N: [121 131 117 131 144 119 100 130 103 138 139 145]
B: [119 132 125 134 131 129 124 130 124 130 129 131]
U: [141 125 126 117 169 135  82 136  78 155 160 156]
H: [124 126 132 141 118 132 135 163 130 124 121 124]
E: [131 129 126 128 152 134 100 135  96 144 146 143]
X: [150 120 117 101 192 126  60 136  58 166 176 170]
G: [135 121 164 164 121 164 199 132 190 100 121 164]
D: [118 130 139 145  76 129 183 121 186  97  90 108]
J: [123 127 167 177  42 159 210 129 203  87  68  71]
Q: [120 127 134 146 108 135 145 129 141 119 113 119]
howmany G: [164]
4
common X E: 
[126]

F: [144 164  73 145 137 140 124 122 114  89 141 113 118 139 132 109 104  74
 110  92 129  84  82  86 129  96 147 178 114 107 116 130 148 153]
V: [178 163  95 156 136 129 167  96  88 142  92 125 111 107  98 151 136  89
 142  68 133 133 111  99  74 126  91 149 159  99 135  82 136 107]
L: [ 93  69 134 118 115  99 128 102 149 172  99 121 154 105 114 150 165 143
 124 178 152 196 156 113 138 177  86  69 177 109 138 108  95 102]
Z: [ 93  69 134 118 115  99 130 102 149 172  99 178 154 105 114 150 165 143
 124 178 152 196 156 113 138 177  96 138 129 109 138 177  95 102]
C: [137 126 161 137 135 116 144 144 103 140 112 162 122 107 101 140 136 164
 165 125 143 139 157 167  98 139 123 137 141 160 128 115 119 108]
q: [ 93  69 134 118 115  99 130 102 149 172  99 178 154 105 114 150 165 143
 124 178 152 196 156 113 138 177  96 138 129 109 138 177  95 102]
Z
q: [178 163  95 156 136 129 167  96  88 142  92 125 111 107  98 151 136  89
 142  68 133 133 111  99  74 126  91 149 159  99 135  82 136 107]
V
q: [ 93  69 134 118 115  99 128 102 149 172  99 121 154 105 114 150 165 143
 124 178 152 196 156 113 138 177  86  69 177 109 138 108  95 102]
L

S: [126 116 130 153 124 121 114 129 112 140 142 120 123 123 127 143 128 118
 111 126 131 117 106 142 130 118 115 145]
Y: [126 116 130 153 124 121 114 129 112 140 142 120 123 123 127 143 128 118
 111 124 131 117 142 142 130 118 115 131]
M: [141 144 119 205 153 106 108 144  83 168 141 176 127 136 121 141  99 112
 133 168 102 130  99 137 130 116  68 120]
K: [129 146 139  80 138 128 153 138 146 120 141 116  99 136 115 146 133 121
 178 136 127 146 154  97 114 129 167 137]
W: [153 183  83  73 110 149 155 141 147  91  86 114 134 174 123 111 123 163
 138  93 125 147 138  94 121 156 160 150]
A: [134 123 100 152 133 125 106 106 119 149 119 178 147 117 145 110 119 139
 108 128 130 142 133 155  91 127 118 103]
P: [151 141 132 108 161 123 140 117 117 135 119 183 132 121 145  93 100 140
 122 143 111 174 143 124 117 161 112 112]
howmany K: [146]
4
howmany W: [138]
2
q: [153 183  83  73 110 149 155 141 147  91  86 114 134 174 123 111 123 163
 138  93 125 147 138  94 121 156 160 150]
W
q: [134 123 100 152 133 125 106 106 119 149 119 178 147 117 145 110 119 139
 108 128 130 142 133 155  91 127 118 103]
A
howmany M: [99]
2

Zurag: [144 118 123 128 135 137]
nagib: [199  87  99 124 164 166]
Zaze: [188  99 104 125 155 159]
soduf: [188  92 105 126 153 189]
lanap: [129 130 129 130 130 130]
Gev: [129 130 129 125 153 154]
roget: [100 100 100 124 124 100]
Nof: [172 100 107 123 149 151]
sugug: [131 127 128 129 126 130]
common Zaze soduf: 
[188]
common Nof roget: 
[100]
howmany roget: [101]
0

vib: [119 134 130 122 134 129 162]
rim: [119 157 130 134 164 134  78]
sodi: [119  78 130 122 134 129 163]
q: [119 134 130 122 134 129 162]
vib
howmany vib: [134]
2
q: [119  78 130 122 134 129 163]
sodi
howmany rim: [164]
1

Tifun: [159 105 128 152 173 103 143 159 125 112 159 165 130 142 132 155 148 122
 150 179 143 159  92]
fel: [147  46 112 109 189  49 167 111  89 145  50 137  76  70 142 154 108  98
 116 191 126  94 147]
mome: [147  46 112 109 189  49 167 111  89 145 139 137  76  70 142 154 108  98
 116 191 126  94  82]
luten: [145 141 171 146 136 124  75 199  84 104 143 111 156 115  81 162 140 129
 188 124 140 164 155]
pib: [109 106 113 156 154 123 149 130 142 119 132 176 121 147 134 136 142 120
 130 149 131 118  89]
howmany luten: [140]
2
howmany fel: [49]
1
howmany Tifun: [159]
4

Fip: [142 132  62  77  50 102]
vobik: [ 75  88 122  75 185  87]
demuk: [ 80 129 178  88 178 129]
leke: [ 75  80 122  75 185 130]
howmany demuk: [129]
2
common demuk leke: 
[80]
common demuk vobik: 
[88]
common leke demuk: 
[80]

gib: [138  48  73  93]
masog: [72 71 72 72]
zono: [137 172 154 125]
mosu: [ 72 186 125  91]
common mosu zono: 
[125]
howmany masog: [71]
1
howmany masog: [72]
3

vuvol: [111 120 117 100 163 129 207 107  99 137]
funof: [217 111 120  80 103  56 173 102 178  92]
Fus: [150 146 133 106 154 131 121 123 137 141]
Losu: [106 167 177 187 141 160 184 178 223 177]
pir: [111 120 117 100 163 129 207 108 135 123]
muki: [152 126 175 187 174 100 173 156  80  81]
Kef: [102  79 130 123 118 135 115 133 139  88]
sutu: [ 90  74 200 158 124 203 130  60 171 147]
common sutu Kef: 
[130]
common funof Losu: 
[178]

roge: [211  39 124 124  40 131 124]
ruze: [211 160 167 167 160 167 119]
Gapuf: [168  42  39 218 131 200 130]
howmany roge: [124]
3
common ruze roge: 
[211]
q: [211  39 124 124  40 131 124]
roge
howmany ruze: [167]
3

